In the rows, 128 means zero.
Each path is a new rotation, seen through one point. The rows after it are directions, each followed by how far the rotation turns it, in degrees a step (0 if it stays put).
Each turn is a multiple of 5 degrees from 10 to 175, or 0.
Each row of a path follows its step; steps can be skipped.

step 0: [123 126 131 118 132 132 128 124 120 135 136 131 126 129 128 113 126 137
 123 131 130 133 129 134 122 129 127 125 134 131 122 122 126 122 122 137
 134 119 128 136 134 128 132 130 130 123 127 126 129]
step 1: [125 119 126 134 135 130 128 128 131 124 128 127 122 134 132 129 116 125
 131 123 113 124 128 136 128 133 135 125 118 132 124 130 127 120 125 125
 127 135 123 129 128 125 128 134 130 126 131 130 137]
step 2: [120 125 125 125 127 126 134 125 126 128 130 126 133 128 127 122 124 130
 120 130 130 125 139 126 119 129 125 111 132 129 130 119 124 129 120 122
 125 132 126 126 125 135 133 117 125 125 131 133 125]
step 3: [129 119 130 117 140 133 121 137 127 131 125 128 127 133 126 127 129 129
 127 124 124 123 136 128 128 133 128 137 130 131 120 129 126 126 115 135
 132 126 129 125 137 128 127 128 121 129 134 129 132]
step 4: [124 134 121 124 133 134 131 126 137 128 126 131 131 125 131 133 118 130
 124 123 131 124 121 135 124 130 132 119 126 127 132 128 127 116 129 131
 129 131 121 127 128 133 132 129 121 114 125 135 130]
step 5: [118 118 133 135 133 132 131 120 127 130 130 128 130 124 124 112 133 131
 124 131 127 132 132 131 121 130 127 125 126 135 126 124 125 132 123 133
 136 129 127 123 140 131 130 130 133 126 134 134 128]
step 6: [122 123 127 128 134 130 126 132 133 116 133 128 125 130 127 134 122 127
 117 122 121 122 126 123 130 136 135 131 126 133 117 131 126 128 121 126
 126 134 130 137 124 130 123 125 125 118 132 130 133]
step 7: [119 134 120 118 124 130 121 122 129 131 122 122 124 132 130 121 124 136
 117 135 126 129 133 130 122 130 129 118 131 133 127 129 127 120 126 129
 131 123 130 124 131 134 135 122 127 127 128 133 122]
step 8: [129 116 135 123 135 133 136 132 128 130 123 124 126 127 126 122 123 130
 130 124 125 128 132 130 129 131 134 130 133 136 119 129 127 124 123 137
 133 138 119 130 129 124 132 141 126 127 134 128 125]
step 9: [117 130 121 131 133 134 126 132 134 121 129 132 130 127 130 128 116 131
 127 128 137 120 132 131 124 139 132 120 126 130 136 125 132 128 125 121
 127 130 125 128 125 131 125 128 131 125 131 140 128]
step 10: [129 116 129 123 128 136 127 122 126 124 125 117 126 124 124 124 132 132
 125 126 125 129 136 129 123 129 124 130 131 130 123 133 127 135 121 136
 127 129 126 123 141 133 128 117 126 125 126 139 124]
step 11: [127 131 134 124 138 134 131 131 125 126 130 133 126 132 129 131 124 133
 121 121 130 123 126 127 131 139 134 126 131 131 128 139 130 119 124 133
 130 124 132 142 129 131 130 133 123 118 131 127 125]
Directions:
[128 131 125 130 126 126 128 130 128 130 128 129 129 128 125 126 128 130
 128 127 128 126 128 131 132 127 130 126 130 127 127 129 130 128 129 126
 126 128 128 127 128 131 128 127 128 126 128 130 129]
145
[128 126 130 130 129 127 128 133 128 127 127 129 128 129 127 126 128 129
 129 126 128 129 128 127 129 128 128 131 127 128 125 130 128 127 128 130
 129 129 127 127 129 130 130 126 131 128 125 125 128]
145

step 0: [123 128 122 122 126 129 132 126 136 124 123 125 127 129 128 130 119 129
 130 125 126 125 128 122 141 119 126 118 128 133 138 119 122 126 131 129
 131 130 132 141 131 122 125 124 123 137 119 133 121]
step 1: [131 125 128 133 124 127 131 128 124 131 139 128 133 130 126 128 127 134
 126 122 136 125 125 129 129 135 138 143 129 118 120 128 124 132 131 124
 140 137 125 118 124 125 137 123 127 137 129 125 129]
step 2: [127 132 121 132 137 131 122 127 116 121 118 124 130 127 128 128 125 136
 123 135 122 140 130 132 123 124 129 124 129 129 132 134 125 127 125 134
 124 129 124 120 128 131 119 132 136 125 134 139 127]
step 3: [138 125 127 116 117 126 134 124 135 126 142 128 123 128 125 124 132 130
 120 131 132 124 123 122 131 124 126 128 116 128 131 125 130 125 127 127
 119 125 132 140 128 131 122 135 124 133 130 132 127]
step 4: [131 134 130 129 132 133 124 127 131 131 128 136 127 139 121 120 124 125
 134 124 124 119 135 140 136 135 125 137 132 126 129 136 131 122 132 132
 136 128 127 117 127 127 124 125 127 129 128 115 128]
step 5: [129 136 132 130 119 125 122 135 125 137 118 119 124 122 137 128 134 131
 128 129 118 129 128 132 121 125 124 124 127 128 121 122 126 135 127 137
 129 134 123 132 125 125 125 123 128 123 123 141 124]
step 6: [123 123 135 126 136 130 134 126 129 121 134 128 129 126 125 133 138 129
 127 132 127 129 118 121 133 127 127 134 130 128 133 131 130 131 122 117
 126 130 128 136 133 125 125 128 118 132 136 121 111]
step 7: [126 120 119 130 124 131 132 138 128 130 126 131 133 138 124 127 121 124
 134 119 118 129 128 123 129 127 136 130 132 125 130 124 135 132 128 139
 132 126 126 125 131 131 124 128 140 134 133 121 141]
step 8: [122 133 137 121 119 125 124 124 126 134 130 120 121 122 122 127 128 129
 134 132 132 142 120 130 126 120 129 127 129 128 124 128 115 120 137 128
 126 136 130 121 120 132 131 134 129 122 125 131 128]
step 9: [129 133 116 123 132 134 127 131 128 121 142 137 122 130 134 135 129 127
 129 124 122 129 128 137 124 135 121 126 127 127 135 138 129 132 128 114
 122 126 124 134 134 124 131 127 123 133 131 132 128]
step 10: [130 121 129 134 126 126 122 123 127 134 120 128 134 127 124 129 129 127
 116 124 126 118 120 129 127 123 132 124 130 131 124 135 143 123 140 137
 133 126 133 131 133 127 126 131 133 135 120 125 131]
step 11: [126 135 137 128 125 117 129 125 124 122 125 121 131 127 128 125 130 127
 138 134 128 132 136 127 130 128 118 137 122 127 130 123 116 131 135 129
 125 132 131 124 139 139 130 118 125 135 126 128 127]
Directions:
[128 126 128 128 128 126 130 126 128 131 129 132 124 127 128 128 127 128
 128 128 129 128 128 128 128 128 128 130 127 131 133 128 127 129 126 125
 130 129 127 130 129 128 127 127 128 128 128 129 127]
125

step 0: [126 126 123 115 133 120 134 124 131 126 134 127 117 135 126 130 131 138
 123 123 137 130 117 135 130 128 119 129 130 133 122 131 121 131 126 125
 129 121 130 126 123 128 126 139 131 132 126 121 139]
step 1: [129 129 135 121 124 132 142 127 122 138 127 129 133 127 143 131 126 132
 138 122 120 133 127 128 129 128 123 123 139 131 136 129 114 131 132 129
 129 122 129 127 130 122 132 131 131 138 130 130 133]
step 2: [129 133 130 121 125 126 129 126 122 133 130 117 124 128 127 126 121 123
 118 122 119 119 123 130 117 136 131 136 132 125 121 134 123 131 134 128
 131 120 125 135 127 132 135 117 139 128 126 129 136]
step 3: [136 134 128 118 124 121 123 132 133 128 136 127 123 124 132 128 137 128
 126 126 122 122 130 131 131 137 128 136 134 131 128 113 118 126 128 121
 132 137 133 130 128 119 119 130 128 128 134 128 142]
step 4: [132 136 125 131 140 125 130 124 118 142 124 122 127 122 118 128 129 134
 130 129 130 133 124 128 131 132 125 126 134 129 130 135 121 124 132 131
 130 138 128 122 127 116 124 129 135 130 115 129 140]
step 5: [126 136 136 126 138 117 129 125 134 128 131 120 134 125 131 133 128 126
 130 127 137 123 117 134 116 121 123 126 127 125 131 127 121 126 128 125
 120 119 119 130 135 128 129 129 130 135 131 126 142]
step 6: [124 126 133 112 131 131 129 125 125 134 126 132 136 133 130 122 131 136
 123 122 121 129 119 131 142 126 120 133 129 130 120 130 125 134 129 127
 127 121 134 133 127 127 130 131 123 127 129 128 147]
step 7: [127 128 128 127 127 127 139 131 127 139 132 127 116 130 127 125 124 137
 130 119 122 123 130 131 118 135 127 119 139 132 132 130 124 145 127 123
 126 126 126 128 123 119 129 128 134 132 134 126 135]
step 8: [140 136 131 129 120 122 131 124 124 129 135 120 128 125 130 140 125 125
 125 126 117 124 125 128 126 130 125 140 137 134 126 122 120 127 139 131
 128 117 123 129 124 123 131 129 127 128 117 124 134]
step 9: [135 130 125 120 128 127 123 128 129 134 125 123 125 128 131 127 137 126
 119 124 130 129 124 142 128 134 128 129 129 130 133 131 124 118 138 124
 137 137 132 132 127 130 129 135 141 134 133 129 143]
step 10: [123 135 132 117 135 130 134 126 130 141 126 130 126 123 123 129 131 125
 132 137 131 125 128 125 126 136 121 128 132 124 126 129 109 123 124 125
 130 129 125 126 136 112 131 125 127 128 128 129 136]
step 11: [123 134 128 120 137 122 127 125 118 125 135 121 128 127 130 120 126 138
 129 123 127 131 115 133 117 121 133 128 133 136 122 126 122 123 122 130
 122 122 128 127 128 128 122 123 130 129 121 126 143]
Directions:
[129 127 131 129 127 129 127 132 130 129 128 129 127 126 128 125 131 130
 128 126 128 128 127 129 132 129 128 126 129 128 129 131 127 127 127 130
 130 128 129 129 128 127 126 131 128 129 128 130 127]
125
[128 130 127 130 128 131 125 126 126 127 128 129 127 129 127 127 128 129
 128 126 128 130 127 126 130 128 130 129 128 127 125 130 128 128 130 130
 128 127 131 127 128 126 131 126 127 128 125 129 130]
160
[132 130 125 131 129 126 128 131 128 128 128 127 127 127 126 126 127 125
 128 128 127 127 130 128 130 128 126 130 129 128 129 127 131 125 130 127
 129 128 128 128 126 126 128 128 129 127 130 126 129]
70
[128 128 126 125 126 129 127 128 130 130 129 129 127 130 126 126 128 130
 127 130 128 127 129 128 128 126 128 128 129 127 126 125 130 129 124 128
 128 128 128 127 128 124 128 128 131 126 127 130 128]
100
